(in the rows, 128 means zero)
Each path is a new rotation, seen through one point. The rows after it are directions, each followed by how far the rotation turns it, in degrees each step (0 if it stays put).
Each turn is a multiple of 5 degrees from 10 to 175, or 0.
Each row of a path follows its step; steps can be skipped.
Path 1:
step 0: [123 109 127 121 136 144 125 140 122 120 129 132 126 140 126 130 133 129
 133 129 135 129 126 131 139 124 127 134 114 120 135 138 138 122 127 131
 120 128 120 124 115 122 117 122 122 112 109 126 143 117 124 128 130 126
 129 122 142 126 136 129 119 143 139 128 123 119 122 143]
step 2: [130 118 128 129 139 138 124 121 134 116 140 125 141 125 140 142 117 121
 130 120 131 123 133 128 135 133 127 120 118 137 142 127 111 125 139 122
 119 120 131 125 137 122 137 114 139 136 132 138 145 126 127 130 127 128
 110 125 139 122 129 142 123 139 136 135 132 124 131 121]
step 3: [119 132 127 127 139 132 124 132 134 134 121 123 147 131 117 135 134 114
 129 136 124 132 110 125 131 141 131 139 130 128 135 119 124 134 126 129
 123 143 120 138 124 139 130 117 134 125 120 118 131 122 138 110 132 115
 118 138 142 126 113 129 131 122 136 138 129 118 126 122]
step 6: [118 107 126 133 124 128 127 123 131 118 130 124 133 129 142 140 124 120
 125 126 137 130 139 139 132 135 143 112 126 138 131 125 131 136 119 118
 120 113 128 126 124 130 130 118 124 116 126 117 156 130 132 119 139 135
 121 131 130 125 134 131 137 123 139 124 130 122 131 123]
step 11: [111 125 133 134 146 138 136 128 131 129 122 120 152 126 114 121 134 145
 128 128 131 135 140 130 126 121 135 122 118 127 136 134 134 128 136 122
 128 125 136 145 140 125 134 121 129 125 121 113 131 130 138 127 130 122
 133 120 143 122 141 129 124 136 134 125 131 117 127 117]
step 13: [130 116 122 130 119 136 127 131 136 139 136 127 134 118 126 128 128 135
 147 134 129 124 125 113 124 125 143 132 124 135 134 131 135 129 121 123
 124 140 126 123 125 110 120 124 130 129 115 138 137 115 129 130 128 133
 127 133 139 118 114 122 127 147 136 136 140 120 140 113]
step 22: [114 127 118 120 131 124 135 126 148 125 118 111 128 116 127 134 138 129
 131 132 132 124 138 128 122 116 129 134 135 126 134 135 128 127 102 120
 123 126 112 135 122 134 128 121 122 120 124 125 131 129 129 124 112 135
 137 124 137 125 126 128 105 123 130 130 139 119 126 124]
step 24: [131 113 133 133 128 118 128 122 122 141 135 115 140 126 128 120 124 136
 128 147 133 125 122 120 131 119 131 124 140 133 118 130 130 131 135 120
 119 114 125 147 131 139 139 132 135 126 129 126 133 131 131 131 125 133
 121 136 127 117 116 130 121 133 141 123 122 106 137 113]
step 27: [127 130 120 135 122 147 130 129 130 122 126 113 123 121 130 116 121 133
 131 120 130 122 133 124 133 114 130 120 107 112 125 128 131 133 129 129
 129 114 111 124 111 138 142 124 127 128 114 114 127 123 125 129 126 141
 122 136 127 124 139 136 128 138 125 138 130 118 131 132]
Directions:
[130 126 127 127 126 126 129 132 128 129 128 129 126 128 131 128 130 128
 129 130 128 130 131 130 126 132 132 129 129 125 127 128 132 129 124 126
 129 128 125 129 130 127 124 130 127 129 132 129 132 128 125 128 126 131
 129 127 129 129 128 127 128 125 126 128 127 125 132 128]
45
[127 131 128 127 125 130 127 129 129 126 126 129 129 127 127 126 128 127
 131 124 128 128 126 125 128 127 128 135 128 128 128 127 125 129 125 126
 130 130 123 126 128 125 125 130 126 124 124 128 128 126 127 127 124 129
 127 129 125 128 127 128 125 129 128 128 127 129 128 128]
80
[128 123 127 129 124 128 132 126 131 127 128 126 129 127 128 130 130 129
 128 126 128 131 129 128 131 120 127 127 126 128 130 129 129 129 130 124
 129 126 131 125 129 128 125 129 129 128 128 128 129 130 128 129 127 128
 126 127 129 128 123 126 126 127 127 127 128 128 128 127]
160
[132 130 128 129 127 126 131 131 127 126 131 130 130 126 130 124 129 129
 127 128 126 130 126 127 128 132 126 127 127 132 127 128 126 129 127 128
 129 128 127 128 127 129 126 123 133 131 127 130 126 128 126 129 128 126
 126 128 128 128 123 127 128 127 131 130 127 126 128 127]
65
[125 126 131 128 128 129 129 125 124 130 130 129 129 125 127 128 127 130
 127 131 128 132 129 126 127 129 128 127 129 126 125 128 122 125 128 127
 127 128 127 124 129 129 125 129 128 128 129 132 132 126 129 128 128 128
 131 130 129 126 127 132 129 128 132 127 130 129 128 128]
65
[128 129 130 129 129 129 128 127 126 129 123 127 131 129 128 128 130 126
 128 131 128 131 129 125 128 129 125 126 126 127 129 126 128 130 126 130
 127 129 127 127 126 127 124 127 130 126 132 126 130 131 128 128 131 129
 126 125 126 126 130 125 122 129 126 131 130 131 127 126]
95
[128 129 126 133 130 127 127 127 128 128 130 130 126 129 127 129 128 129
 127 129 125 131 130 127 132 130 126 129 127 126 126 128 127 126 126 129
 131 129 132 130 125 129 127 129 125 130 124 129 131 128 130 126 126 127
 125 129 128 129 128 130 125 128 122 130 126 127 129 128]
160
Path 2:
step 3: [131 126 123 134 130 123 121 133 126 135 128 136 123 129 144 118 113 145
 127 116 129 137 128 134 132 119 125 134 123 130 109 139 137 135 126 125
 120 132 123 133 122 128 136 120 129 126 131 130 137 139 112 133 124 138
 141 137 144 127 114 130 138 134 122 123 126 128 134 129]
step 5: [121 140 129 128 133 139 145 132 133 135 122 123 129 129 135 121 120 133
 132 117 135 124 128 135 121 134 125 134 131 127 120 120 141 131 109 131
 133 126 123 123 131 145 128 147 122 116 140 130 125 127 127 129 135 126
 133 130 137 123 120 134 135 124 140 132 130 124 144 141]
step 14: [133 123 126 128 137 143 130 131 132 144 120 139 135 137 144 119 125 132
 126 124 124 135 128 138 114 122 124 128 125 128 113 113 126 124 121 130
 132 130 131 126 121 136 128 128 118 113 139 122 137 125 115 125 135 134
 133 115 132 118 125 126 124 136 141 135 125 129 142 124]
step 17: [129 131 138 127 131 142 143 125 127 143 135 131 124 119 132 121 122 141
 132 130 136 141 124 134 117 125 129 129 137 134 120 123 128 136 106 136
 127 120 138 124 125 136 128 149 141 121 131 128 136 120 122 119 130 133
 132 123 136 131 123 131 134 126 134 131 119 125 133 133]
step 18: [120 130 117 134 121 138 130 133 130 134 128 124 114 124 137 121 113 144
 134 113 124 132 129 130 122 122 125 122 127 126 114 133 131 130 130 129
 124 134 127 117 133 130 132 143 149 118 118 123 121 128 114 133 128 133
 125 131 129 122 126 129 141 140 135 129 133 121 134 115]
step 23: [137 133 131 131 133 135 139 125 123 132 127 120 135 126 139 127 130 133
 129 120 130 138 119 131 126 118 134 118 132 129 112 125 125 133 114 134
 122 127 116 118 120 138 131 122 128 114 130 143 134 127 115 114 126 127
 142 113 145 125 129 132 131 124 133 129 116 127 132 137]
step 24: [118 130 126 136 136 141 135 140 140 122 125 118 126 124 133 123 120 141
 134 121 134 132 128 129 122 120 124 122 133 132 129 134 139 133 128 135
 124 134 110 118 127 142 134 140 131 118 129 146 111 128 121 127 114 132
 133 125 123 126 134 129 137 124 128 136 134 124 139 120]
step 27: [137 133 115 130 138 134 120 133 135 129 124 129 124 125 127 118 123 142
 128 127 134 135 130 124 115 125 124 118 117 117 110 129 129 126 130 128
 138 120 132 119 120 134 138 121 135 130 120 135 112 130 117 123 112 140
 130 119 126 120 135 132 132 135 138 138 132 117 128 119]
step 28: [139 119 134 119 138 129 131 137 135 123 122 140 121 120 127 122 121 136
 125 125 142 126 124 123 112 127 132 139 121 127 123 123 146 127 113 123
 133 129 122 130 130 146 137 125 136 131 132 126 131 128 131 135 117 145
 130 122 143 137 118 127 136 133 127 135 133 120 126 129]
Directions:
[129 126 126 128 124 130 130 128 126 127 127 130 127 129 128 129 127 125
 131 126 129 124 124 126 129 131 128 127 126 124 131 127 131 125 129 127
 126 128 125 128 127 132 126 127 127 124 129 130 128 124 126 127 126 130
 127 125 128 125 126 128 128 126 129 128 128 129 127 125]
80
[130 130 128 126 127 128 132 126 124 130 131 131 124 129 127 126 128 129
 123 127 126 130 128 127 125 129 129 127 129 133 127 129 130 129 128 129
 128 131 126 129 128 129 126 125 126 126 129 128 132 130 127 126 129 130
 128 128 125 128 130 126 131 129 129 123 124 130 128 128]
125
[129 125 128 127 132 129 130 130 127 128 129 130 127 126 129 126 127 127
 131 128 127 126 128 125 130 127 127 127 130 127 127 129 128 129 129 129
 132 129 130 132 129 124 124 130 128 131 129 124 131 129 124 125 129 129
 128 129 127 126 124 129 132 128 129 132 129 125 127 128]
25
[126 130 128 128 129 128 130 128 129 127 128 131 131 128 126 130 130 130
 129 132 131 127 128 126 126 125 128 131 132 128 130 131 131 128 128 126
 130 129 126 130 127 128 128 126 128 129 128 133 128 131 128 124 123 128
 131 129 130 128 128 129 128 130 125 128 131 128 126 127]
90
[130 130 129 126 129 130 128 128 127 127 125 129 128 133 127 130 129 128
 130 130 127 130 129 127 129 128 129 128 129 127 128 126 128 131 128 126
 127 124 129 125 129 126 123 129 128 122 132 125 127 126 128 127 128 127
 130 126 129 130 129 128 130 131 126 129 128 128 128 133]
120
[126 127 125 126 128 129 129 127 126 129 130 128 128 129 131 128 127 127
 129 128 126 133 129 129 129 128 128 127 131 128 131 128 127 129 129 129
 132 131 125 123 131 127 128 128 130 127 128 130 128 128 132 129 129 127
 132 127 126 128 124 125 128 128 129 132 131 132 125 125]
60
[131 127 128 128 129 126 126 132 131 131 128 131 124 129 128 128 129 129
 129 132 128 128 127 127 125 129 128 127 130 129 130 126 126 130 130 126
 128 130 130 131 125 128 128 127 128 131 129 131 126 124 127 131 130 129
 130 126 129 130 130 127 128 131 133 129 128 130 128 126]
25
Path 3:
step 4: [126 139 122 123 127 122 122 122 139 139 115 120 119 120 136 141 139 145
 130 134 131 128 121 118 121 129 130 124 128 132 132 136 132 134 123 126
 134 130 136 118 124 142 131 124 135 133 126 140 126 130 123 131 123 115
 124 122 134 115 138 124 115 141 123 119 117 129 121 104]
step 9: [141 136 113 122 127 132 137 120 124 131 128 123 121 120 136 125 142 132
 114 131 132 131 128 119 130 141 136 129 125 124 129 129 128 124 126 134
 115 137 124 132 130 131 116 138 131 141 131 138 124 117 117 131 132 118
 137 121 137 137 143 127 114 141 141 123 126 132 111 121]
step 15: [133 146 122 129 117 131 129 131 131 148 133 127 122 122 115 137 137 126
 114 124 126 128 125 120 138 132 116 131 138 140 139 116 135 126 121 128
 129 114 122 126 118 139 133 130 129 134 141 119 124 127 133 128 128 122
 131 131 125 116 140 129 125 145 112 128 138 128 138 124]
step 16: [138 119 126 132 124 136 135 121 117 133 119 125 119 107 122 129 116 124
 120 131 127 138 130 138 126 132 133 135 110 138 133 122 121 132 122 128
 130 126 132 131 126 138 135 148 129 150 118 141 128 147 128 122 130 140
 124 125 126 127 132 118 134 133 122 129 126 127 129 132]
step 17: [137 126 120 136 125 123 134 120 135 143 129 115 116 115 123 141 117 130
 130 118 140 136 117 125 138 133 126 131 132 123 124 116 143 138 113 136
 128 123 123 128 132 136 120 134 119 122 128 123 146 122 131 124 128 119
 133 126 132 141 138 123 116 123 135 124 127 127 119 117]
step 21: [135 131 132 135 123 122 133 124 117 124 112 124 137 117 112 139 135 137
 132 137 132 135 118 137 122 132 142 136 110 137 136 118 134 134 126 131
 134 125 141 120 127 137 121 123 126 124 134 128 118 139 129 117 130 132
 124 131 138 119 145 126 132 131 129 113 126 115 130 124]
step 25: [135 123 108 126 123 126 127 124 127 139 122 128 126 140 121 149 111 127
 124 127 129 135 112 122 122 123 128 137 135 116 133 130 123 127 116 106
 126 122 127 122 136 133 135 124 119 130 119 132 125 137 141 117 124 124
 120 128 138 142 134 133 129 124 126 131 125 118 119 129]
step 26: [112 138 127 136 113 134 136 134 116 142 118 132 126 128 129 129 147 130
 123 127 128 135 134 132 122 134 130 144 126 125 135 119 145 133 132 130
 126 127 135 124 129 130 134 121 118 131 133 132 127 126 120 112 134 123
 119 120 141 132 140 134 107 140 132 126 127 121 128 126]
step 27: [133 108 111 120 124 126 150 130 130 125 128 122 129 136 134 127 128 125
 126 125 126 132 118 141 127 134 143 130 118 136 142 131 127 122 122 113
 121 135 120 122 123 127 137 133 134 142 135 126 131 120 119 126 120 127
 132 129 126 143 139 121 126 141 125 122 128 111 132 127]
Directions:
[129 130 124 130 130 128 131 129 125 126 131 126 127 127 130 128 128 128
 127 130 129 130 128 131 127 131 129 126 130 131 127 126 128 132 128 128
 126 130 127 129 128 128 126 129 127 128 129 127 125 130 123 129 127 129
 124 130 124 126 129 130 129 129 124 129 129 129 128 122]
60
[124 127 128 127 128 126 127 125 129 127 129 125 129 130 130 126 130 129
 128 127 127 127 125 128 128 131 129 126 127 130 130 127 128 128 129 126
 127 129 127 130 122 126 127 129 131 127 128 128 128 122 128 129 127 125
 127 122 127 128 129 131 130 130 128 129 127 131 127 129]
80
[128 127 123 129 127 130 128 124 126 128 125 130 130 130 128 130 128 128
 130 129 128 127 130 128 127 128 124 130 129 127 128 128 129 129 124 130
 122 129 133 125 128 126 127 127 129 126 126 127 127 125 128 127 129 127
 129 128 124 128 126 125 130 128 128 131 126 129 130 129]
60
[127 129 132 126 126 127 130 125 125 131 130 128 126 127 130 129 128 129
 127 127 130 125 132 126 132 128 127 125 128 126 127 127 125 129 129 131
 122 126 127 128 128 131 128 129 131 130 127 128 127 128 129 130 128 129
 128 129 130 125 130 128 132 125 126 124 125 128 126 127]
10
[128 126 126 128 127 130 129 128 132 128 128 131 127 125 130 126 131 126
 129 123 128 127 129 129 125 129 129 132 129 129 130 131 128 131 131 130
 125 125 125 129 129 126 127 131 131 131 126 129 129 130 127 129 133 128
 130 129 129 128 127 130 126 131 124 128 126 129 130 129]
100
[129 128 129 127 126 125 132 130 127 130 128 126 129 131 129 125 132 128
 132 128 130 128 129 127 127 128 129 127 127 133 129 124 125 126 127 126
 132 128 130 128 130 131 127 129 127 130 124 127 126 128 129 128 129 128
 129 128 126 127 124 125 128 128 126 126 124 125 131 130]
130
[125 128 127 124 127 128 127 127 126 130 131 131 129 129 130 127 129 123
 128 130 129 129 128 126 127 127 130 126 125 126 126 131 127 127 124 126
 127 129 127 128 133 126 126 130 128 130 132 125 127 129 127 126 130 124
 124 126 128 128 129 128 127 130 130 127 128 126 130 128]
20
[131 126 127 129 128 127 127 132 128 122 128 132 128 127 126 128 130 130
 128 127 133 128 129 131 129 129 132 127 125 126 125 128 128 128 127 130
 127 129 128 126 129 130 129 126 131 125 131 129 125 125 130 132 128 126
 125 128 128 131 126 127 126 129 126 126 128 128 126 130]
40
